In the rows, 128 means zero.
One turn sends every row of this set to another row. A few are shown first. Where does it send the rows asked after them?
Kogeg: [115 143 134 139 120 134 134  95 135 112  79 108 141]
Rige: [129 128 115 131  99 133 130 105 120 118  97 104 172]
Fopen: [ 95 109 106 154 159 112 134 151 123 162 124 145 115]
nuna: [168 126 119 105 124 143 135 103 133 125 134 108 168]
suvaz: [116 109 104 147 174 121 130 156 113 145 153 150 112]
puvi: [113  99  95 155 137 116 128 166 111 151 144 146 126]
lanag: [122 164 146 102 154 152 107 111 112  94 129 133 125]
nof: [ 97 110 112 134 170 125 136 158 112 154 142 142 105]
Dov: [120 102  99 151 155 119 126 164 108 142 155 149 121]
divid: [113 160 149 126 147 144 122  99 131 100  94 123 118]
nuzib: [ 91 107 114 145 156 120 140 159 118 155 127 140 100]
Morit: [141 142 149 130  98 142 129 115 154 111 100 121 115]
sabol: [119  94  97 143 155 123 141 163 104 147 153 133 123]
pulim: [140 133 113 107 106 142 113 119 100 112 130 115 180]
vomul: [110 103 104 132 170 126 137 159 105 151 155 139 116]
Ritu: [130 188 126  85 141 133 113 113 122 128 119 139 123]
zib: [114  92  98 154 140 119 144 163 111 148 139 130 119]
Zofi: [172 155  94 106 120 127 131 110 116 121 130 118 161]
Ganin: [126 184 131 109 120 129 121 114 136 123  95 136 108]
kuno: [153 173 107  81 141 134 118 111 112 129 136 131 150]
non: [165 125 128 132 102 139 139 106 148 112 113 107 145]
rusu: [148 142 130  77 140 148 120 106 126 138 143 121 163]
tif: [123 159 150  74 136 150 109 114 133 136 129 133 135]
tata: [100 102 100 157 140 111 131 159 119 160 127 144 123]
guz: [102 113 108 150 176 117 133 149 120 154 137 148 110]
dev: [165 154 100 130  99 122 137 111 130 115 106 114 145]
Bemon: [135 150 129  92 132 152 101 122  96 100 147 129 156]
ropi: [119 159 159 100 114 146 114 118 146 123 107 134 111]
lem: [143 167 118 132  99 122 132 112 140 116  88 124 118]
nilek: [101  99 107 155 140 118 144 162 118 152 126 133 108]

tif goes to rusu
lanag goes to Bemon
lem goes to Ganin
And these:
Fopen goes to guz
vomul goes to sabol

One turn sends every row of this set to another row. A few are shown first. Where does it send the rows asked after them?
zupag: [181 140 157 175 122 136 145 108 127 130 117 105 145 152 116 115 111 174
 129 151 166 144 109  95 142 181]
tiz: [126 118 118 184 143 116 163  91 121 107 128 100 134 161 122 113  88 180
 143 159 156 138 162  87 119 160]
vakes: [ 92 133 164 186 129 144 176 166 108 115 101 111 160 129 141 162 133 162
 104 131 129 151 118  68 131 151]
Seg: [ 98 137 155 151 118  92 122 175 133  76 112  98 127 144 143 153 142 122
 133 154 146 155  97 101 153 161]
Negu: [115 145 135 153 130 133 157 123  97 136  88 110 157 114 149 110 135 135
 131 167  68 154  90 110 122 155]
nafib: [128 128 156 132 123 178 136 122  88 118 148  75 147 141 118  89 150 136
 129 129 166  91 134 124 110 156]
gazup: [128 151 147 149  95 100 150 125 141 126 143 106 123 161 109 103 144 103
  99 130 135  96 138  90  93 148]
pif: [110 107 183 158 106 126 156 182 117 126  89 116 151 127 105 147 123 117
 146 117 150 101 133  96 151 174]
Sani: [104 121 130 123 129 107 163 112 104 110  96 126 149 127 134 118 130 138
 181 145  90  91 132 112  89 166]
dorog: [117 151 139 146 119  63 128 145 111  78 124  96 105 140 122 142 137 142
 107 155 127 145  93 117 105 142]
lag: [124 103 119 131 131 175 155 119  78 118 116  81 157 139 115 100 135 142
 131 152 155  80 142 130 114 143]
vusi: [ 89 159 142 185 124 110 151 136  99 114 145  93 116 127 141  90 133 120
  89 126 103 157 149  88 125 150]
Veme: [127 122 170 183 139 123 124 108 111 130 121  87 140 136 118  91  87 152
 187 151 136 153 136 112 149 182]
ratu: [ 96 102 156 148 130 182 136 136  96 125 128  66 167 147 112 108 131 130
 151 145 166  89 143 118 119 142]
zudu: [102 138 126 163 132  75 111 148 106  67  79  94 148 132 141 153 135 141
 143 160 109 131 111 113 124 156]

vakes goes to vusi
zudu goes to Seg
Veme goes to zupag
And these:
pif goes to gazup
nafib goes to lag

One turn sends every row of this set to another row. A few are shown first. Where does it send the rows asked after them?
moder: [126 118 123 125 131 166 139  97  95 154 162 124 111 146]
Voba: [144 113 115 150 164 127  98 141 124  93 122 108 127 119]
Temud: [122 122 151  81 170 142 114 150 125 120 116 156 128 137]
zalum: [ 90 148 121 111 137 143 132 150 154  98 108 119 145 135]
gopu: [114  96 155 112  83 114 109 107 150 157 124 151 120 123]
Vuron: [153 126 110 145 117 158 120 100 135 143 174 122 120 111]
sibe: [120  94 104 116  73 110 117 118 134 146 120 128 148 102]
dekib: [121  93 139 129 103 167 116 135 150 133 156 111  96 157]
dis: [ 98 101 133 123 137 176 157 136 142 131 118 115 155 149]
Ran: [145 126 109 101 121 137 141 156 133 105 165 133  93 122]
vata: [152 112 146 148  97 105 127 128 142 129 133 145 168 112]
munik: [104 133 123 124 162 103 105 146 137 128  89 148 135 129]
pove: [118 104 111 135 163 144 154 118 132 131 163 159 118 139]
vusus: [115 105 119  72 120 160 149 146 152 153 114 128 148 130]
Sesif: [123 130 158  95 170 158 111 136 126 125 129 154 130 154]
Lef: [134 111 133 137 101 135 109  90 143 145 103 155 155  99]
sor: [146 116 100 148 158 144 110 144 124  97 111  99 137 133]
Mugaf: [143 118 136  85  76 121  99 109 135 123 136 126 151 121]
Som: [145 141 142 126 125 179 141 140 127 148  91 154 131 132]
morid: [125 132  90 140 132 115  92 114 139 108 155 126  98 122]
lun: [139 128 114 107 117 132 144 167 121 123 164 125  91 144]
kinog: [161  70 147 106 109 113 117 106 135 141 105 145 134 135]
lanaz: [120 115 100  84 138 143 143 130 162 125 130 168 103 131]
favo: [118 134 149 105  98  94 123 122 118 140 127  97 148 103]
fis: [114 150 140 142 110 140 130 138 106 135 101  85 113 144]
Fugof: [124 123 158 146 138 111  95 138 125 160  95 102 123 136]
per: [127 135 110 116 140 119 109 114 100 125 111 111  78 143]
Fod: [116 115 104 133 126 135 100 147  86 150 133 105 161 136]
garub: [142  87 154 104 120 132 119  72 135 140 144 117 117 116]
zul: [144  99 143 124 120 130 169 115 152 135 108 129 160  97]

favo goes to garub
dekib goes to Som
Voba goes to Ran
And these:
sor goes to lun
pove goes to zalum
vusus goes to Fugof
kinog goes to vata
gopu goes to Lef
dis goes to fis
lanaz goes to munik

One turn sends every row of this set to another row. A few are shown first. Where does it send the rows asked after them?
Lev: [140 174  74 159 137 158 142 122 108  88 119 137  61 113 167 175 103  86
 129 135 137 131 141 125  98  92  97 101 172 152 162 170  84]
Vopa: [120 168 107 118 134 167 134 100 147 162 117 138 113 110 147 173 111  85
 116 111 124 167 107 129  72 144  62  89 172 192 137 153 130]
Fufet: [125 161 109 118 139 162 120 100 147 165 122 142 118 100 148 184 109  72
 102  98 126 161 107 130  66 141  68  92 166 176 132 142 119]
dob: [154 123 111 138 104 138 134 136 186 111 157 136  78 127 153 185  55 128
 103 142  81 134 158 134  84 122 111 139 188 108 167 122 146]
biti: [138 124  72 141 121 138 168 143 133 110 141 117  95 172 121 179  80 143
 110 114  74 157 126 143 108 123  94 140 211 102 133 109 154]
vutin: [118 157 113 129 133 162 137 104 149 148  99 135 121 111 149 162  95  84
 113 115 128 157 113 137  72 133  62  83 168 205 139 153 130]
metu: [178 142  95 127 123 121 128 118 152 107  94 148 142 129 157 148  48 141
 123 110 138 145  78  89  81 116  97 109 198 146 122 154 137]
Gup: [152 168  44 138 112 176 151 155 123 102 109 125 112  92 121 144  64  88
 119 120  96 128  97 159 100 112  55 146 163 173 146 137  98]
zala: [122 155 104 133 136 165 120 103 147 149 124 139 118  95 156 180  90  70
  90 101 128 146 111 128  59 136  66  90 163 188 140 130 114]
gaguk: [114 150 107 143 130 164 133 106 148 145 110 137 119 102 154 166  84  79
  94 102 132 151 118 140  73 136  60  83 159 197 147 142 116]
vela: [169 163  62 113 109 155 106 152 130 119 106 138 114  75 130 157  63  69
 118 113 102 126 106 153  93  98  66 154 151 145 148 138  89]
vit: [176 133 104 147 141 119 142 113 168 123 114 154 137 132 145 172  88 131
 109  79 135 147  72 119  91 138 116 111 175 111 108 164 118]
beza: [162 136  90 157 102 131 136 115 168 126 118 153 118 119 167 152  59 148
 102  82 152 155 100 105 116 143  93 108 163 119 157 172 116]
tero: [147 118  79 119 108 123 137 147 124 106 115 119 107 162 129 167  48 137
 114 123  83 154 135 129 102  96  86 137 216 109 139 102 157]
Lam: [148 183  65 121 145 158 136 123  81 102 109 137  79 117 146 179 107  85
 142 130 132 149 121 111  96  88  86 101 200 146 128 158  91]
deri: [144 125  86 128 125 156 178 141 149 119 149 128 103 147 108 187  73 140
 105 116  72 161 127 144 105 140  90 128 219 103 116 110 146]
rino: [143 171  81 132 133 147 133 124  96 106  93 140  75 116 152 168 103  87
 142 125 143 151 142 128 117  84  88  94 178 140 148 180  85]
bon: [148 163  82 156 160 147 139 123 104  89 114 139  78 114 154 188 111  69
 121 120 132 124 127 137  87  86 108 101 173 139 132 157  74]
Vepi: [175 154  87 157 127 136 134 111 174 102 146 149 112 121 178 170  69 139
 106 114 131 127  76  83  60 139 115 123 182 143 146 148 132]
pusof: [151 117 101 142 132 117 148 139 158 114 139 126  91 169 131 191  94 126
 112 116  73 144 132 156  94 114 120 146 190  88 136 120 150]
pifa: [151 127  94 138 107 122 124 138 162 111 153 127  74 153 156 185  73 130
 110 132  79 138 146 129  86 109 114 152 188  97 170 116 154]
Kupef: [170 185  75 121 129 161 141 143 156 122 122 134  94 102 126 163 118  81
 151 141  81 131  91 162  84 118  92 162 154 157 142 169 114]
Tem: [148 116 106 115  85 135 130 141 162 123 123 136  96 126 138 165  33 137
 109 127  95 158 168 135 118 112  84 125 197 103 163 129 144]
Zokoz: [155 165  68 140 128 164 167 151 141 114  98 128 113 109 108 147 101  88
 138 119  89 136  94 185 111 118  74 146 153 162 131 167 104]
pitu: [157 114 118 139 136 134 156 137 180 115 148 135  97 141 125 198  82 119
 102 121  71 139 136 158  86 128 121 135 193  93 124 120 140]
fova: [141 173  60 145 153 163 150 122  87 105 125 139  75 115 142 190 120  81
 121 105 134 147 121 129 106 104  90 100 184 128 127 155  73]
sukog: [167 180  64 116 106 165 116 143 149 139 135 142  87  80 135 168 102  78
 129 116  97 138 107 152 100 122  78 163 140 132 164 162  94]
rala: [160 157  63 149 119 154 166 114 148 120 139 143 119 133 150 160  76 160
 111  93 134 160  69  88 100 160  86 112 197 136 131 154 132]
mevon: [151 124  92 100 107 142 147 145 139 114 117 129 113 139 116 168  37 139
 118 132  82 160 139 126 103 111  78 124 229 117 125 109 156]
Losi: [144 116  87 127  90 119 121 143 142 121 126 127  89 149 145 170  50 136
 106 114  94 155 157 133 117 103  90 140 190  90 170 119 146]

vela goes to Zokoz
pitu goes to Tem
pifa goes to tero
And these:
vutin goes to Fufet
bon goes to rino
rala goes to Vepi

One turn sends every row of this set to another row. A few are shown first. Where does it send the rows asked after them?
molir: [165 160 139 110 101 107 143 120  96 131 119 152 118 129  90 120  98 153
 104]
vuz: [100 150 103 139 136 150 143 125 120 112 130 126 148 137 145 136 155  90
  71]
leke: [164 127 104 113  93 153 157 139 103 117 115 116  83 129 111 120 118 154
 110]
peb: [129 115 110  96 100 147 124 133 132 103 148 114 107  67  92 110 159 124
  94]
mup: [101 138 121  93 150 132 130 149  91 145 134 137 122 175 114 149 137 136
 118]
gek: [181 157 122 102 109 127 134 110 109 108 141 138 107 140 104  98 114 158
  95]
tazet: [138 107 136  90 106 129 129 143 152 156 105 159 122 170 138 123 121 101
 115]
rez: [139 126 124  78 104 133 118 142 121 127 168 136 117  55 112 107 144 133
 114]
Zomod: [124 144 129 102 132 145 160 119 127 101 130 144  92  67 115  79 128 131
 100]
zeve: [114 135 165 110  99 151 118 134 120 127 149 167 117 151 154  88 159 100
 130]
rize: [174 137 125  97 102 118 148 146 127 147 110 135 101 105 132 112  92 139
 124]
zuped: [112 148 120 104 122 149 166 127 106 111 126 159  89  66 105  99 123 143
 103]
Zisu: [ 89 155  95 132 126 139 147 140 103 128 130 133 137 129 150 151 146  92
  82]
Busen: [113 165 102 116 140 151 133 134 103 135 163 163 159 130 166 133 141 117
  89]
zuki: [130 125 120 105  95 125 135 151  80 121 118 108 159  81 108 147 142 114
 114]
sapuz: [118 143 131 113 131 157 164 115 121 100 123 155 102  71  97  88 129 140
  94]
Fipup: [ 96 137 137 122  89 141 120 128 145 115 111 156 102 152 136 103 157  79
 103]
robip: [119 147 112  73 160 112 114 143 130 144 141 133 117 166 144 125 129 120
 113]
Kubi: [137 121 154  97 112 130 122 131 133 127 146 140 145  55  88 107 143 126
 107]
sitil: [135 154  82  85  94 112 114 138  88 114 136 131 149  89 116 144 134 123
  95]
Kipa: [134 132 122  99 108 146 115 117 129 105 153 149 137  74  72 111 152 142
  83]
nosig: [161 123 136 132  99 149 162 129 114 118  91 122 113 128  86 122 114 146
 104]
Lafi: [125 104 129 102  95 153 140 144 108 142 117 154 111 190 116 139 139 121
 114]
fupe: [150 118 109 102 106 149 124 133 102  91 139  91 154  96 119 118 162 118
 100]
Vike: [120 140 109  89  95 131 120 136 106 126 154 158 121  64  80 131 140 143
  98]
Roluz: [160 131  91  78 108 146 115 145 111 117 148 126 160  80 144 121 140 131
 111]
vimu: [131 100 133 106 101 161 136 134 118 131 119 149 117 195 114 127 146 121
 108]
ter: [187 129 140 108 115 133 143 125 151 125 107 126 120 115 121  91 104 137
 109]
kog: [107 136 173 114  96 141 123 140 113 140 138 174 122 145 147 101 151  98
 136]
mefiv: [113 146 137 106 126 133 166 126 117 116 118 153  96  60 108  93 118 129
 106]
nis: [122 153 130  97 130 142 159 120 106 106 145 156  92  70 113  84 126 144
 105]
safu: [147 144 108 103 109 125 111 114 116  93 125 125 177  98  96 124 146 118
  77]
tuvu: [114 118 128 105  94 129 133 142 121 124 126 128 119  57  77 131 145 119
 101]
sop: [103 146 120 111  89 169 115 133 126 128 134 200 116 155 139 113 150 119
 109]
kor: [119 150 149 109 133 138 162 116 110 110 129 161 109  68  98  87 123 139
 102]
loku: [138 134 136  83 104 112 117 126 113 139 143 163 113 192 126 118 131 114
 107]
Zun: [144 107 125  85 107 137 125 141 156 147 116 152 114 175 147 114 128 104
 113]
bemu: [151 127 127 101 111 135 123 139 118 127 116 137 192  75 114 131 131 123
 107]
vumi: [ 89 141 129 116  83 134 123 139 133 125 113 161  93 147 141 114 151  81
 111]
befes: [115 130 134 102 163 148 125 128 114 122 134 128 137 186 106 128 151 135
 102]
gubu: [119 115 104  91 161 162 127 149 147 134 120 122 121 167 138 128 142 127
 111]
sufom: [138 131 150  91 108 112 119 119 120 137 133 163 127 194 116 117 132 111
 103]
dur: [101 144 136 120  92 167 118 129 131 129 122 203 131 154 126 114 148 115
 106]
Vinid: [106 143 141 129 140 134 149 146 108 144 138 128 159 116 167 132 142  86
 107]
tatok: [118 141 128 122 144 147 142 140 116 129 154 118 150 123 179 117 152  90
 102]
gaba: [112 161 124 129 145 149 136 125 112 135 146 165 180 130 148 133 141 111
  83]
Bal: [117 141 144  92 168 110 118 132 143 144 118 138 146 165 119 125 128 113
 106]
tul: [103 118 123 100 155 143 137 158 136 156  98 136 135 156 122 149 127 121
 118]

tuvu goes to Vike
zeve goes to Fipup
And these:
Zomod goes to sapuz
Busen goes to tatok
Lafi goes to loku
molir goes to rize
Bal goes to tul
fupe goes to safu

